In the data rows, the value 128 means zero.
Some points, each followed by its number:
[110 068 083 052 053 061 029 035 065 086 145 139 204 194 191 196 131 089
 137 095 079 118 104 090 137 092 123 123 143 117 169 201] 0
[159 143 139 119 109 113 125 095 126 149 109 154 079 071 105 131 131 075
 066 094 110 099 100 095 122 146 140 147 110 104 133 166] 1
[143 161 113 119 111 118 128 092 095 097 137 120 138 129 117 121 128 131
 121 133 101 103 106 139 126 110 121 153 094 123 129 117] 2
[128 155 127 157 092 082 131 129 114 147 137 144 154 172 152 131 101 146
 132 149 117 123 152 162 142 162 143 144 142 170 151 118] 3
[129 177 153 150 178 202 162 167 153 192 114 106 116 102 102 097 109 143
 119 160 154 145 138 144 137 159 127 131 145 145 121 113] 4
[141 118 145 143 150 164 128 129 162 155 115 091 107 114 124 104 094 106
 133 138 143 160 137 144 127 143 133 141 152 157 137 141] 5
[114 147 157 167 097 171 152 174 141 135 155 155 122 111 111 079 144 175
 139 149 154 166 193 123 133 151 152 128 120 131 102 113] 6
[163 146 092 150 145 088 141 136 118 189 105 139 112 067 143 133 140 110
 120 149 119 101 106 148 147 150 125 112 142 142 152 095] 7
[163 161 117 152 070 057 073 102 087 109 136 156 134 211 166 109 069 122
 119 110 063 064 119 148 135 149 134 128 157 145 138 125] 8
[049 072 109 069 100 119 053 091 114 064 164 164 164 169 149 123 118 084
 114 081 087 191 091 088 093 142 139 150 151 154 165 219] 9
[108 127 061 105 052 088 063 071 047 098 117 160 163 162 170 150 125 132
 093 120 134 123 163 142 134 150 135 112 106 118 174 128] 10
New points follow, each followed by the numbers of its five nearest points above, looking only along the 4 directions in which the numbered points spread most, smallest number first.
[135 141 169 202 139 097 166 134 169 191 098 131 102 082 098 171 116 155
 167 190 138 111 132 139 188 112 115 103 168 191 128 133] --> 2 3 4 5 7
[138 111 103 081 085 113 067 110 135 080 150 157 184 216 203 150 184 155
 108 060 109 119 129 074 089 098 093 108 078 106 118 112] --> 0 2 3 9 10
[139 102 152 122 108 066 093 132 157 116 147 173 172 206 168 174 134 098
 174 093 073 115 083 096 139 130 163 162 203 177 188 166] --> 0 2 3 8 9
[090 140 113 129 171 140 180 137 154 127 112 128 142 144 137 144 145 146
 147 138 137 162 133 134 119 137 108 148 135 135 121 169] --> 2 3 4 5 6
[147 139 116 100 125 096 095 086 061 088 091 139 112 157 132 133 172 122
 121 098 085 102 077 094 100 119 132 115 089 091 141 132] --> 1 2 3 7 10
[078 112 090 109 102 115 103 130 103 110 145 182 116 169 141 109 127 153
 110 143 108 151 156 122 135 134 136 123 104 142 136 144] --> 2 3 5 6 10
[118 183 131 128 155 155 141 136 120 137 108 122 127 166 134 113 096 166
 143 176 175 162 185 186 196 111 151 120 136 118 115 104] --> 2 3 4 5 6
[155 182 098 123 062 064 062 109 081 081 133 126 186 223 198 130 079 123
 155 102 081 064 089 119 128 140 102 128 171 138 132 119] --> 0 2 3 8 10
[159 138 103 076 122 137 066 082 056 122 146 138 149 155 183 153 206 155
 108 119 128 120 190 147 151 096 128 113 098 099 141 089] --> 1 2 3 7 10
[156 150 190 161 168 133 174 124 143 143 114 122 101 109 108 141 176 145
 138 121 113 100 112 107 128 114 120 118 106 109 124 105] --> 1 2 4 5 7
[138 113 144 082 117 140 136 108 146 170 147 180 093 109 114 093 152 095
 100 124 121 140 145 139 133 131 150 159 132 139 160 141] --> 1 2 4 5 7
[162 106 151 198 176 176 230 194 161 118 096 084 004 000 000 046 086 093
 157 155 148 128 145 165 138 130 180 160 146 091 111 043] --> 1 4 5 6 7
[138 124 093 149 135 153 125 161 151 139 112 125 122 147 160 123 099 135
 085 134 145 104 109 118 108 156 114 114 097 123 114 085] --> 2 3 4 5 7
[151 127 200 169 204 210 243 216 201 136 107 067 000 000 000 000 101 112
 134 119 210 182 147 123 114 170 188 179 085 065 073 059] --> 1 4 5 6 7
[123 111 083 074 125 127 111 119 106 095 126 140 150 155 179 147 159 127
 086 083 101 105 093 135 106 123 101 102 099 086 129 114] --> 1 2 3 7 10
[104 102 116 205 124 113 165 180 180 192 109 204 090 067 085 151 158 127
 112 154 146 140 126 134 106 179 154 129 129 139 134 103] --> 2 4 5 6 7
[100 052 113 060 114 125 121 097 078 085 144 176 186 219 162 179 179 163
 115 074 103 093 137 109 079 080 097 098 093 081 087 183] --> 0 2 3 9 10
